In the data rows, 128 means zero.
Here are some points, one per row:
115 & 164 & 142 & 123 & 179 & 133 & 115 & 73 & 30 & 156 & 116 & 126 & 129 & 184 & 195 & 111 & 149 & 199 & 103 & 124 & 90 & 159 & 108 & 133 \\
156 & 144 & 73 & 119 & 138 & 183 & 153 & 129 & 159 & 52 & 163 & 136 & 112 & 134 & 96 & 154 & 109 & 126 & 140 & 126 & 116 & 149 & 146 & 177 \\
121 & 147 & 123 & 143 & 133 & 113 & 123 & 132 & 113 & 89 & 100 & 193 & 86 & 154 & 100 & 91 & 121 & 107 & 126 & 149 & 97 & 70 & 161 & 120 \\
138 & 82 & 144 & 151 & 89 & 125 & 222 & 132 & 190 & 138 & 133 & 132 & 145 & 174 & 148 & 106 & 100 & 216 & 166 & 142 & 124 & 137 & 142 & 118 \\
175 & 57 & 106 & 140 & 69 & 150 & 72 & 154 & 112 & 127 & 132 & 147 & 149 & 89 & 141 & 140 & 114 & 211 & 189 & 131 & 123 & 108 & 140 & 94 \\
129 & 112 & 194 & 113 & 126 & 134 & 59 & 124 & 131 & 124 & 211 & 135 & 132 & 140 & 108 & 119 & 117 & 111 & 125 & 186 & 153 & 114 & 99 & 149 \\
173 & 124 & 147 & 94 & 139 & 92 & 104 & 105 & 130 & 116 & 145 & 118 & 170 & 198 & 98 & 212 & 115 & 93 & 120 & 164 & 121 & 128 & 138 & 131 \\
116 & 81 & 141 & 189 & 96 & 163 & 150 & 123 & 120 & 183 & 110 & 115 & 138 & 40 & 106 & 165 & 138 & 144 & 132 & 144 & 104 & 187 & 125 & 74 \\
211 & 207 & 55 & 70 & 114 & 198 & 135 & 158 & 222 & 20 & 70 & 145 & 134 & 157 & 124 & 245 & 107 & 132 & 101 & 113 & 96 & 188 & 88 & 174 \\
107 & 127 & 65 & 85 & 123 & 133 & 138 & 140 & 83 & 131 & 114 & 181 & 94 & 181 & 109 & 137 & 109 & 93 & 92 & 135 & 58 & 50 & 180 & 85 \\
160 & 109 & 151 & 121 & 136 & 109 & 124 & 137 & 207 & 138 & 130 & 44 & 75 & 122 & 164 & 155 & 156 & 68 & 126 & 90 & 105 & 109 & 121 & 101 \\
145 & 165 & 159 & 97 & 143 & 92 & 92 & 182 & 127 & 128 & 160 & 99 & 150 & 115 & 105 & 182 & 113 & 104 & 150 & 138 & 97 & 151 & 120 & 177 \\
98 & 98 & 113 & 160 & 142 & 70 & 96 & 166 & 140 & 146 & 179 & 110 & 154 & 141 & 134 & 125 & 155 & 106 & 110 & 196 & 123 & 141 & 129 & 140 \\
118 & 115 & 159 & 183 & 101 & 155 & 132 & 112 & 169 & 158 & 61 & 120 & 103 & 131 & 121 & 152 & 136 & 169 & 155 & 144 & 166 & 132 & 145 & 102 \\
123 & 93 & 147 & 132 & 199 & 153 & 149 & 98 & 175 & 117 & 203 & 142 & 187 & 153 & 162 & 162 & 128 & 98 & 135 & 163 & 171 & 95 & 124 & 138 \\
122 & 189 & 92 & 95 & 135 & 117 & 126 & 184 & 194 & 122 & 114 & 95 & 119 & 110 & 106 & 137 & 102 & 142 & 139 & 144 & 110 & 148 & 113 & 186 \\
199 & 103 & 105 & 163 & 34 & 102 & 176 & 123 & 112 & 154 & 148 & 120 & 162 & 77 & 117 & 143 & 99 & 157 & 111 & 149 & 130 & 133 & 150 & 87 \\
115 & 120 & 99 & 104 & 49 & 110 & 177 & 154 & 114 & 166 & 145 & 133 & 136 & 153 & 183 & 132 & 96 & 133 & 227 & 132 & 141 & 140 & 159 & 120 \\
103 & 121 & 134 & 138 & 122 & 151 & 160 & 73 & 102 & 56 & 113 & 103 & 137 & 99 & 111 & 102 & 130 & 125 & 98 & 152 & 84 & 90 & 131 & 151 \\
141 & 78 & 122 & 126 & 74 & 130 & 151 & 153 & 121 & 124 & 103 & 108 & 167 & 136 & 115 & 123 & 115 & 203 & 217 & 151 & 137 & 80 & 120 & 95 \\
82 & 172 & 85 & 105 & 106 & 142 & 119 & 70 & 81 & 122 & 174 & 103 & 109 & 162 & 178 & 124 & 178 & 187 & 115 & 101 & 97 & 101 & 86 & 116 \\
161 & 139 & 134 & 86 & 115 & 144 & 101 & 134 & 93 & 140 & 132 & 118 & 90 & 136 & 161 & 142 & 212 & 70 & 147 & 96 & 176 & 111 & 136 & 117 \\
82 & 118 & 105 & 146 & 117 & 113 & 132 & 152 & 179 & 160 & 132 & 58 & 92 & 159 & 122 & 131 & 176 & 87 & 146 & 108 & 131 & 118 & 133 & 84 \\
97 & 91 & 139 & 188 & 103 & 137 & 147 & 130 & 167 & 160 & 125 & 95 & 119 & 140 & 133 & 155 & 149 & 116 & 64 & 80 & 118 & 126 & 120 & 106 \\
104 & 168 & 65 & 120 & 115 & 127 & 95 & 202 & 132 & 168 & 119 & 84 & 113 & 123 & 123 & 109 & 97 & 143 & 102 & 183 & 130 & 122 & 132 & 194 \\
118 & 160 & 207 & 118 & 104 & 139 & 111 & 154 & 134 & 127 & 176 & 151 & 133 & 166 & 69 & 148 & 113 & 121 & 105 & 132 & 169 & 149 & 112 & 143 \\
81 & 95 & 80 & 204 & 83 & 60 & 71 & 120 & 112 & 146 & 110 & 133 & 150 & 177 & 135 & 141 & 133 & 141 & 93 & 113 & 111 & 135 & 135 & 117 \\
119 & 136 & 137 & 139 & 126 & 142 & 42 & 116 & 100 & 55 & 120 & 140 & 121 & 47 & 146 & 74 & 135 & 120 & 110 & 125 & 89 & 144 & 172 & 71 \\
122 & 139 & 143 & 101 & 153 & 144 & 153 & 96 & 134 & 166 & 122 & 164 & 132 & 141 & 121 & 60 & 187 & 163 & 135 & 125 & 117 & 140 & 91 & 144 \\
134 & 148 & 124 & 180 & 135 & 167 & 160 & 80 & 107 & 100 & 144 & 117 & 140 & 142 & 65 & 93 & 128 & 51 & 199 & 137 & 94 & 136 & 181 & 176 \\
105 & 97 & 83 & 137 & 119 & 152 & 152 & 156 & 158 & 164 & 93 & 127 & 157 & 85 & 160 & 116 & 94 & 105 & 120 & 193 & 150 & 154 & 127 & 106 \\
42 & 112 & 151 & 161 & 165 & 93 & 120 & 153 & 139 & 123 & 165 & 136 & 180 & 145 & 112 & 193 & 167 & 179 & 120 & 93 & 156 & 115 & 143 & 122 \\
88 & 122 & 165 & 132 & 113 & 113 & 91 & 182 & 160 & 155 & 95 & 62 & 84 & 110 & 150 & 123 & 118 & 91 & 117 & 89 & 114 & 122 & 123 & 185 \\
162 & 119 & 100 & 58 & 162 & 95 & 157 & 82 & 166 & 187 & 109 & 169 & 137 & 109 & 81 & 81 & 183 & 116 & 139 & 108 & 157 & 141 & 116 & 165 \\
127 & 139 & 90 & 129 & 127 & 110 & 116 & 137 & 167 & 135 & 105 & 97 & 89 & 125 & 146 & 186 & 134 & 125 & 129 & 129 & 117 & 134 & 118 & 155 \\
114 & 99 & 136 & 147 & 96 & 140 & 220 & 147 & 165 & 165 & 86 & 139 & 167 & 114 & 159 & 139 & 93 & 150 & 168 & 112 & 143 & 136 & 146 & 105 \\
135 & 134 & 83 & 185 & 166 & 124 & 147 & 95 & 82 & 37 & 164 & 92 & 132 & 76 & 121 & 116 & 128 & 105 & 185 & 141 & 156 & 107 & 184 & 211 \\
116 & 117 & 119 & 150 & 128 & 107 & 98 & 141 & 154 & 134 & 98 & 79 & 117 & 88 & 176 & 153 & 136 & 93 & 121 & 91 & 137 & 115 & 136 & 104 \\
116 & 135 & 131 & 144 & 194 & 106 & 158 & 140 & 100 & 88 & 126 & 188 & 67 & 80 & 140 & 162 & 112 & 113 & 142 & 138 & 122 & 99 & 164 & 152 \\
167 & 133 & 128 & 96 & 190 & 111 & 116 & 149 & 86 & 131 & 93 & 134 & 138 & 161 & 98 & 89 & 172 & 174 & 119 & 91 & 136 & 94 & 109 & 122 \\
164 & 169 & 138 & 102 & 127 & 128 & 159 & 77 & 106 & 153 & 130 & 148 & 140 & 97 & 156 & 84 & 170 & 153 & 54 & 121 & 125 & 160 & 126 & 139 \\
192 & 88 & 96 & 56 & 154 & 112 & 132 & 129 & 97 & 162 & 105 & 147 & 131 & 120 & 94 & 79 & 203 & 130 & 117 & 119 & 157 & 156 & 117 & 161 \\
122 & 136 & 140 & 136 & 119 & 160 & 69 & 126 & 136 & 170 & 87 & 104 & 101 & 117 & 114 & 182 & 104 & 116 & 165 & 134 & 153 & 112 & 120 & 138 \\
61 & 142 & 110 & 116 & 133 & 171 & 72 & 110 & 135 & 51 & 119 & 128 & 117 & 158 & 162 & 45 & 122 & 178 & 118 & 127 & 79 & 139 & 161 & 76 \\
130 & 207 & 138 & 94 & 123 & 142 & 114 & 64 & 105 & 133 & 125 & 104 & 165 & 65 & 120 & 89 & 151 & 147 & 126 & 85 & 121 & 148 & 150 & 88 \\
169 & 115 & 108 & 86 & 140 & 101 & 107 & 116 & 76 & 156 & 90 & 148 & 159 & 116 & 103 & 79 & 177 & 99 & 105 & 94 & 127 & 126 & 106 & 147 \\
161 & 87 & 99 & 46 & 171 & 104 & 143 & 104 & 77 & 167 & 78 & 146 & 125 & 163 & 130 & 100 & 174 & 134 & 85 & 117 & 158 & 156 & 148 & 165 \\
167 & 85 & 138 & 166 & 57 & 140 & 130 & 133 & 136 & 152 & 110 & 167 & 179 & 130 & 176 & 101 & 62 & 183 & 170 & 72 & 142 & 130 & 167 & 139 \\
151 & 149 & 228 & 158 & 151 & 136 & 74 & 175 & 125 & 149 & 142 & 103 & 165 & 144 & 125 & 140 & 127 & 110 & 100 & 208 & 154 & 91 & 130 & 168 \\
192 & 89 & 187 & 171 & 116 & 82 & 205 & 152 & 162 & 126 & 122 & 97 & 122 & 146 & 154 & 118 & 99 & 202 & 156 & 107 & 135 & 111 & 125 & 108 \\
147 & 162 & 111 & 154 & 149 & 156 & 140 & 115 & 115 & 99 & 123 & 132 & 136 & 145 & 146 & 78 & 105 & 102 & 86 & 140 & 92 & 117 & 171 & 98 \\
108 & 94 & 174 & 142 & 154 & 190 & 194 & 123 & 110 & 95 & 132 & 147 & 116 & 88 & 82 & 141 & 135 & 71 & 149 & 129 & 81 & 100 & 136 & 176 \\
118 & 125 & 162 & 155 & 134 & 65 & 53 & 132 & 114 & 155 & 153 & 128 & 161 & 118 & 120 & 170 & 127 & 103 & 121 & 151 & 130 & 101 & 135 & 142 \\
90 & 111 & 90 & 63 & 126 & 136 & 128 & 135 & 123 & 111 & 146 & 140 & 78 & 162 & 124 & 113 & 28 & 76 & 83 & 141 & 201 & 191 & 38 & 88 \\
87 & 122 & 104 & 154 & 139 & 97 & 144 & 152 & 143 & 185 & 183 & 115 & 160 & 170 & 119 & 172 & 127 & 139 & 66 & 116 & 132 & 128 & 172 & 141 \\
90 & 166 & 160 & 136 & 133 & 106 & 211 & 110 & 95 & 94 & 93 & 179 & 85 & 110 & 102 & 117 & 142 & 128 & 83 & 183 & 84 & 70 & 123 & 113 \\
120 & 130 & 139 & 88 & 144 & 114 & 141 & 137 & 107 & 90 & 176 & 135 & 153 & 100 & 148 & 200 & 114 & 81 & 127 & 144 & 175 & 149 & 101 & 114 \\
Along one direction, these points spread out more than along any other. Take the direction at right angles to it along which they spread out most. Then take the direction at right angles to both along which they spread out most. Go by this last direction. How far along it is each point below, from 0 to 99? The average is 50, and the first point in the table lies past the average. One standard deviation of the points above along it is 16.
135 & 121 & 132 & 131 & 89 & 153 & 127 & 131 & 104 & 137 & 127 & 130 & 110 & 132 & 95 & 137 & 72 & 150 & 145 & 143 & 181 & 139 & 74 & 117 \\ --> 49
141 & 101 & 125 & 118 & 86 & 99 & 98 & 119 & 122 & 153 & 151 & 145 & 101 & 111 & 100 & 135 & 47 & 157 & 151 & 112 & 137 & 145 & 86 & 132 \\ --> 54
105 & 187 & 137 & 140 & 172 & 151 & 195 & 146 & 128 & 142 & 123 & 212 & 108 & 54 & 125 & 117 & 116 & 93 & 119 & 142 & 87 & 55 & 137 & 111 \\ --> 26
123 & 147 & 156 & 141 & 144 & 183 & 125 & 100 & 138 & 100 & 143 & 134 & 100 & 110 & 81 & 105 & 122 & 169 & 96 & 100 & 86 & 117 & 184 & 82 \\ --> 32
145 & 96 & 113 & 142 & 123 & 96 & 160 & 158 & 164 & 133 & 124 & 101 & 110 & 132 & 154 & 109 & 116 & 129 & 172 & 171 & 133 & 141 & 107 & 113 \\ --> 49
138 & 166 & 59 & 89 & 152 & 143 & 111 & 75 & 110 & 141 & 133 & 126 & 145 & 185 & 175 & 94 & 171 & 161 & 126 & 117 & 133 & 105 & 122 & 119 \\ --> 60
119 & 133 & 118 & 121 & 105 & 148 & 67 & 108 & 71 & 122 & 93 & 149 & 160 & 155 & 137 & 62 & 157 & 132 & 148 & 96 & 123 & 157 & 137 & 116 \\ --> 58
100 & 157 & 210 & 172 & 132 & 87 & 134 & 180 & 165 & 118 & 144 & 135 & 175 & 149 & 105 & 107 & 143 & 110 & 113 & 142 & 157 & 149 & 138 & 146 \\ --> 60
117 & 135 & 147 & 112 & 140 & 129 & 110 & 102 & 102 & 112 & 156 & 126 & 70 & 160 & 77 & 156 & 42 & 129 & 98 & 119 & 218 & 155 & 53 & 97 \\ --> 56
70 & 138 & 128 & 112 & 142 & 106 & 112 & 131 & 167 & 99 & 68 & 142 & 145 & 80 & 133 & 190 & 122 & 140 & 167 & 120 & 98 & 203 & 124 & 145 \\ --> 40
153 & 149 & 145 & 197 & 189 & 174 & 128 & 110 & 54 & 124 & 140 & 148 & 95 & 156 & 159 & 124 & 118 & 97 & 165 & 129 & 67 & 110 & 122 & 139 \\ --> 34
184 & 115 & 122 & 109 & 127 & 188 & 73 & 131 & 82 & 132 & 129 & 155 & 126 & 96 & 137 & 83 & 199 & 146 & 88 & 110 & 153 & 165 & 138 & 128 \\ --> 62
139 & 135 & 183 & 134 & 101 & 97 & 176 & 93 & 219 & 108 & 161 & 84 & 79 & 142 & 175 & 90 & 200 & 71 & 111 & 27 & 141 & 91 & 93 & 100 \\ --> 60
114 & 128 & 116 & 73 & 156 & 115 & 93 & 132 & 134 & 110 & 141 & 141 & 125 & 102 & 121 & 143 & 40 & 66 & 138 & 113 & 158 & 163 & 46 & 96 \\ --> 50
